[173  85 123 105 117  95] : bim
[151 123 140 128 122 111] : gakob
[ 85 120 124  91 122 108] : Dede
[ 83 112 114  97 121  96] : Pegen
[120 124  90  85 124  73] : rom
next: [120 124  91] | [122 108]
next: [173  85] | [123 105]
both bim gakob:  | [123]
q: [120 124  90  85 124  73] | rom

[159 132 125 125 126 121 129 123 131] : Vadu
[190 128 127 125 127 130 127 117 135] : tano
[191 127 126 127 126 128 126 118 135] : dopub
[183 130 127 123 128 130 126 120 134] : rom
[184 129 127 124 129 129 126 119 135] : tes
[168 135 126 123 129 122 129 124 132] : Dede
[122 128 127 124 130 130 125 128 134] : Pegen
[135 128 127 125 128 130 127 118 135] : Dile
[129 127 123 122 129 124 126 123 130] : siniz
[184 129 127 124 129 123 126 119 135] : tizem
[192 128 127 125 128 130 126 117 136] : bim
q: [184 129 127 124 129 123 126 119 135] | tizem
q: [184 129 127 124 129 129 126 119 135] | tes
q: [168 135 126 123 129 122 129 124 132] | Dede
q: [190 128 127 125 127 130 127 117 135] | tano
q: [129 127 123 122 129 124 126 123 130] | siniz
both tano Dede:  | [135]

[139 146 195 118 104 124  96  94 132 110] = Dile
[146 152 206 114  99 121  94  97 132 112] = Vadu
[131 136 191 128 116 129  91 108 119 125] = siniz
[115 112  64 135 152 130 165 162 124 147] = tizem
[144 144 181 114 103 122 104 108 138 112] = rom
[139 146 195 118 104 124  96  94 127 146] = bim
[142 146 193 119 105 122  94  98 130 113] = gakob
[131 139 202 121 110 125  92 106 123 122] = Dede
[139 146 195 118 104 124  96 156 120 152] = dopub
[131 136 191 128 115 129  91 108 103 104] = tes
both Dede dopub:  | [139]
q: [139 146 195 118 104 124  96  94 127 146] | bim

[106 139  92 110 116 127  97]  dopub
[155  74 104 128 122 126 101]  siniz
[137 113  84 130 113 130 151]  bim
[126 129  92 110 129 127 122]  gakob
[125 130 125 126 129 127 122]  tes
[164  51  94 127  72 117 168]  Vadu
[155  74 127  94  84 125 166]  tano
both Vadu dopub:  | [127]
q: [106 139  92 110 116 127  97] | dopub
next: [ 94 127] | [ 72 117]
next: [ 74 104 128 122] | [126 101]
q: [126 129  92 110 129 127 122] | gakob
both tano bim:  | [84]

[123 140 185 178 166 155] -> tano
[111 145 134 112 131 121] -> rom
[172 117 112 120  74 149] -> tizem
[143 153 161  73 112  92] -> siniz
[134 195 190 143  76 165] -> bim
[157 123  94 107  97  83] -> Pegen
next: [140 185] | [178 166]
next: [153 161] | [ 73 112]

[118 142 143 102 153 159 105 169 115 146 141 128 109 135  95 130 121 168
 103 159 117 121 152 169  90 107 131  97] -> Dede
[124 108 119 112 167 169 159 105 146 114 155 153 115 111  76 121 154 136
 128 127 144  76 124 142 100 111 134 103] -> siniz
[143 124 114 101 175 150 142 193 123 115 142 135 120 131  83 135 147 154
 119 141 136 122 129 135 102 118 141  93] -> Dile
[130 142 119 114 166 139 144 166 157  97 155 146 114 118  72 114 157 140
 137 115 141  71 122 136 102 125 128 119] -> tizem
[ 98  92 100 116 148 156 130 176  88 154 118 136 141 121 134 144 133 118
 108 158 143 139 115 113 136 106 159  81] -> gakob
q: [118 142 143 102 153 159 105 169 115 146 141 128 109 135  95 130 121 168
 103 159 117 121 152 169  90 107 131  97] | Dede
next: [159 105 169] | [115 146]
next: [143 139] | [115 113]
q: [ 98  92 100 116 148 156 130 176  88 154 118 136 141 121 134 144 133 118
 108 158 143 139 115 113 136 106 159  81] | gakob

